Each row is where one point has got to under a steady rotation. How many ticks took it there?
The counts run from 0 to 969.
[ -5 -25   8 -23  -5  30 -15 -15  27  19  13 -12 -10  43   0 -12   7  24
   9 -16  21  -1  -9  10 -37  28  13 -17  15  32   4   6] : 621
[-22 -19   8  13  14  19  13  12  20  17  28  43  -6   4 -28 -24  -7 -33
   0  -9  22   9 -23  16   4  37   5  -7 -14  10  10   9] : 786
[ 11   9   4 -32 -39  18  20 -10  -7  -4  43  16  30  24  25  -2  -7  10
   3 -28 -19   8 -24  -1 -13   6   9   7   2  31 -19 -15] : 59
[-23  -8  14   4  18  16   5 -14 -16  -5  12  37  13 -15 -20 -27 -29 -19
   6  13  -9  15 -43  14  11  36 -18 -31   6  17   3  -4] : 252
[-21  -7   0 -23  -3  31 -13 -14  -4  20 -21  15  24  35   0   3  -7   9
   6 -14 -18  24 -39  -2  -5  15   2 -28  34  25  20   1] : 765
[-14 -19  43 -20  10  16  -9 -13   1  -5  28   5   8  14   9 -11  -8  51
   2 -11 -16 -10 -19   6 -32  22  13 -14   3  41 -11  -9] : 876
[ -5 -10  14 -25   3  12  23  -4  23   7  19  20  17  25  12 -17  15  35
   6 -31  28  23 -18   4 -13  41   5  -9  12   2  22   4] : 474
[ -8  -4 -27 -10  -8  46 -14  -1  11   1   4  48  33   2 -16   3  13   1
 -19  -1   4  32 -23 -17   0   2  17  10  15 -13  12  27] : 145
[-11 -21  -8 -29  -9  29 -23  -1 -15 -17   1  33  28  42   8  -1   3  19
 -10   2  -6  35 -25  -2   7  16  -9 -29  33  -7   2   8] : 845
[-22 -28  18   1  16  31  -5  19   1  22  31  -2   3  17  10  19 -24  12
  14   4  32  10   2  28 -18  34  34  11  14   7   3   7] : 490
[ -1 -29 -11   3 -10  41   9  -4  23 -14   2   4  24  50  12   7 -16  -3
  10  11   9  34   2 -23  -5  40  -5 -25  19   1  -8  -1] : 379
[  7  -1   2  27   5  40  14   2  32  21  39  11 -11  13 -23 -11 -17  33
  -8   7  27 -14 -23  13  -7  19  -1  16   2  13  31  13] : 98
[ 14   2  -2   6 -13  16   6  -9 -23  -9  33  34   9  -4 -22   0 -19  19
 -31   0  13   3 -55  19 -19   2 -29  -5  30   1   9  12] : 401
[-18  -1  31   9 -22  14  20  21  -6  11  46  19  15  36  13  22 -30  16
   4 -16   2  -5 -18   2 -17   9  -9   2  28   1   7 -22] : 191
[ -3 -10  10  12  16  22   4  -5 -11  -8  24  46  32 -14 -22 -23 -13   4
 -17  31   5  28 -24  21  13  35 -14  -3   8  -3  -6   8] : 332
[-25 -11  16  19   0  42   3  16  10  -2  40  48   5   1 -23   0  -8 -15
  -3 -16   8  -3   9  16   2 -12  34  13   2  16  11 -27] : 651
[ 21   3   1  -1   7  39  11 -21   0 -15  42   9  15 -18   5 -19  -5  24
  -3  29  18  13 -29  24 -22  25   9  21   0  17 -14  23] : 102
[ -2   8   7  -5  -4  31  19  -1   2  39  27   0  25  12  29  11 -32   8
  11  -6 -10  15 -34  21 -13   2  28  35   2  35   4   9] : 47
[ -2  18 -14  -8   4  49   9 -13  -6  19  22  24  26 -24   4   5 -20   2
   0  -1 -13   3 -38  -1 -15 -13  34  39  14  13  13  13] : 815
[  6  -2 -39 -26  -6  57 -13 -21  11 -23  19  30   3  -6 -13  -7  -3  -5
  -1 -11  -8  -8 -12 -20  -4   0  30  -7  30 -15  23   5] : 683
[-20 -40  -6   9 -13  18   6  -1  24  12 -14  17  18  40  -3  17 -38 -24
   7 -10   5  18  -5 -15 -25  16 -11 -35  17   2 -21  10] : 68
[ -3  24  33  14 -21  24  15   1  -4  12  45  25  18  18  -5   6 -15  23
 -12   0  -4  -4 -40  -1 -25 -11 -18  18  35  22   7 -20] : 190
[ 14   2 -17 -20 -23  45  14 -25   8 -19  26  14   9 -15   8 -18  -1 -22
  -4  -6 -18   8 -33 -10 -12  16   4  -1 -10  32 -16   5] : 759
[-27   9  26  -6  18  19   3  -9   5  -5  22  41  12 -14 -10 -19 -32   7
   2   3 -34 -18 -29 -31  -4  26  -5 -23   5  10   5 -13] : 41
[ 12  -4 -12 -16 -27   1  30 -12  30  31  16  24  25  31   0  -8 -18  -2
  -1 -20   1  -3 -23  -8 -36   4 -20  -3  19   5 -24  19] : 525
[ -4 -10 -12  -6   1  50   2  -3  31 -14  31  41  -2   8 -15 -11  19  20
  -6 -16  37   1   5  -8 -11 -10  -4  -3  30  -4  22  -1] : 472
[  0 -17  18 -11  11   0  14 -25 -27 -24   4  21  26  21  -6 -31  -3  12
 -16   0   1  36 -34  18 -26  43   4 -30  21   1 -10  -3] : 709
[-11  20  34  13  -4  39  -4  -3   0  -9  28  41  25  -3  -8   1  -1  14
 -13  26 -12   9 -34 -18 -11   2 -14   5  31  17  -3 -24] : 189
[  2  17  13  15 -13  35  17  -1  15 -22  44  21  27   6   8   2 -23   4
  -4  23 -21   6 -27 -29   1  24 -11  13   0  12 -15  -7] : 890
[  5 -19  -9  -2  -5  37  13   0   4 -27  37  24 -12   6  -5 -28  -9 -42
  10   1  21   7   2  13   6  37  -2 -25   4  15 -10 -14] : 316
[ -9 -21 -13 -34 -16  14 -11 -16 -12  -2  -5  20  25  53  -7  -4   6   3
 -16 -24 -15  22 -22   9 -22  13  31 -23  25  -4  -1   7] : 454
[ 20  -2   5  21 -10  39  23  -7  29  22  31  -1  -8   3 -11   0 -13   5
 -19   0  36  -2 -30   6 -22  34 -10   7  -1  26  13   9] : 166
[  2 -28   6  11   0   4  21  -1   0   7  21  19  30  30  -6  13 -40   6
 -19   2  14   9  -5  -3 -50   9  17  -4  32 -29 -24  14] : 657
[-18 -22   1 -28 -14   3 -11  14 -10  -2  29  24  -4  43 -10   4  -8  -3
 -13 -23  15   2 -26  11 -17  22  -6 -28  41 -24   8  14] : 12
[ -1  -2  28  13  -7  36   3   8  13  16  50   9  -8   9 -19  18 -21  21
 -19 -14  10 -22 -17   4 -23   7  26  20   5  20  21 -10] : 421
[ -2 -34  -8 -11  -2  30   0  -9  27   1   1 -18  -2  52  16  -6 -10   6
  13  -7   6  14 -11  -5 -25  38  17 -23  -3  27  -9  18] : 689
[  0 -10  11 -33   9  11   2 -20  29  27   7  28  33   8   6 -22 -30  14
  13   6 -24  -7  -1 -23  -7  45   1 -24   8   1 -15   3] : 363
[  6   3  -9   3 -20  45  10  -5  -4 -19  49  20  26  29  19  -7  -2  22
   4  -5 -22   5 -10   6  -5 -22  24  27   5  24 -11  -8] : 126
[-14 -12  16   6  -4  33  -5  -5 -11 -17  21  -6  -5  52   4  12  -9  37
  -3  -6  15   6 -26   0 -33  15   9 -10  43   2  21 -18] : 633
[ 20  -5 -15 -24 -26  20  26 -31 -14   5  15   5  12  -4  15  -8 -22 -21
  -4 -29 -19   9 -48  15 -20  19   2 -11   3  32 -11   5] : 760
